In the data rows, the value 128 means zero.
Some points, one per row:
{131, 135, 143, 138, 148, 101, 122, 125}
{108, 086, 128, 144, 188, 079, 126, 118}
{123, 098, 137, 174, 183, 097, 136, 124}
{115, 135, 118, 101, 139, 120, 133, 116}
{117, 133, 126, 111, 131, 126, 135, 122}
{155, 174, 143, 123, 054, 151, 131, 143}
{136, 125, 142, 142, 140, 100, 114, 132}
{118, 139, 107, 097, 099, 186, 138, 124}
{127, 123, 114, 118, 108, 146, 131, 129}
{115, 084, 129, 159, 203, 074, 136, 118}
{139, 120, 123, 138, 136, 121, 130, 142}
{120, 128, 130, 113, 118, 136, 126, 126}
{148, 137, 144, 152, 133, 092, 105, 137}
{135, 139, 125, 104, 113, 138, 122, 117}
{163, 140, 150, 154, 106, 137, 106, 151}
{163, 122, 159, 197, 158, 084, 110, 156}
{128, 124, 130, 124, 137, 141, 129, 121}
{148, 126, 156, 167, 118, 106, 110, 152}
{130, 140, 111, 107, 095, 142, 130, 135}
{113, 137, 110, 117, 112, 169, 131, 095}
{106, 094, 118, 127, 181, 093, 142, 115}
{114, 152, 128, 092, 091, 169, 145, 117}
{105, 104, 120, 121, 158, 111, 130, 127}
Here are 17 more points, each followed by its number:
{112, 127, 109, 101, 104, 148, 120, 127} 0
{124, 130, 129, 138, 121, 120, 121, 124} 1
{127, 123, 131, 152, 162, 114, 134, 131} 2
{170, 177, 144, 116, 046, 170, 114, 148} 3
{157, 122, 164, 190, 149, 079, 109, 157} 4
{110, 126, 108, 092, 140, 137, 128, 105} 5
{145, 137, 129, 137, 108, 141, 120, 139} 6
{177, 157, 160, 174, 091, 121, 117, 168} 7
{167, 163, 155, 158, 080, 155, 122, 156} 8
{132, 131, 114, 113, 102, 151, 142, 125} 9
{159, 178, 134, 105, 038, 185, 113, 141} 10
{122, 146, 125, 100, 101, 155, 120, 128} 11
{117, 114, 127, 130, 153, 116, 126, 111} 12
{091, 121, 113, 100, 155, 126, 153, 104} 13
{142, 137, 143, 143, 137, 129, 118, 135} 14
{152, 158, 147, 134, 094, 140, 117, 144} 15
{122, 140, 119, 094, 109, 151, 131, 126} 16
Which of these numbered points is nearest to each point below, ignoring the 2 directions in which the first points spread most? Its number follows each.
{100, 102, 112, 121, 166, 109, 140, 114} > 4
{138, 128, 135, 139, 135, 124, 133, 129} > 7
{166, 145, 164, 179, 105, 097, 118, 162} > 7
{073, 100, 106, 096, 196, 098, 150, 096} > 13
{070, 074, 088, 110, 206, 084, 153, 089} > 1
{151, 144, 137, 153, 106, 115, 118, 134} > 1
{151, 147, 125, 124, 084, 135, 129, 142} > 9
{122, 110, 133, 150, 172, 077, 132, 128} > 13
{094, 097, 106, 094, 169, 117, 143, 102} > 3
Now 17 new points, numbered from 0 again:
{129, 137, 124, 119, 134, 135, 137, 126} 0
{096, 076, 107, 127, 183, 104, 134, 122} 1
{143, 150, 144, 143, 098, 144, 135, 141} 2
{134, 116, 118, 142, 156, 123, 129, 120} 3
{155, 140, 138, 139, 106, 122, 118, 146} 4
{172, 168, 138, 132, 059, 171, 115, 137} 5
{126, 113, 131, 146, 169, 100, 137, 137} 6
{119, 122, 129, 137, 138, 110, 128, 121} 7
{144, 135, 129, 138, 108, 140, 127, 132} 8
{112, 111, 123, 129, 150, 118, 132, 127} 9
{156, 146, 146, 149, 110, 129, 122, 137} 10
{132, 139, 124, 117, 097, 160, 135, 124} 11
{178, 137, 171, 179, 112, 116, 111, 177} 12
{129, 149, 124, 101, 121, 126, 123, 131} 13
{131, 165, 136, 098, 070, 170, 128, 115} 14
{095, 103, 110, 124, 177, 119, 148, 100} 15
{167, 166, 147, 146, 079, 154, 120, 148} 16
Which of these numbered points is nearest to each point below, ignoring the 2 directions in which the first points spread most? Its number follows each.
{122, 121, 128, 129, 137, 143, 128, 107} > 5
{131, 132, 137, 122, 136, 113, 118, 114} > 14
{137, 126, 151, 142, 138, 106, 114, 132} > 14
{070, 097, 081, 083, 175, 139, 156, 071} > 15
{147, 137, 149, 156, 134, 117, 119, 146} > 0
{130, 145, 125, 119, 090, 157, 125, 135} > 9
{111, 141, 124, 105, 130, 132, 130, 124} > 13
{188, 159, 174, 170, 090, 126, 106, 168} > 0
{120, 094, 120, 140, 192, 080, 127, 115} > 4
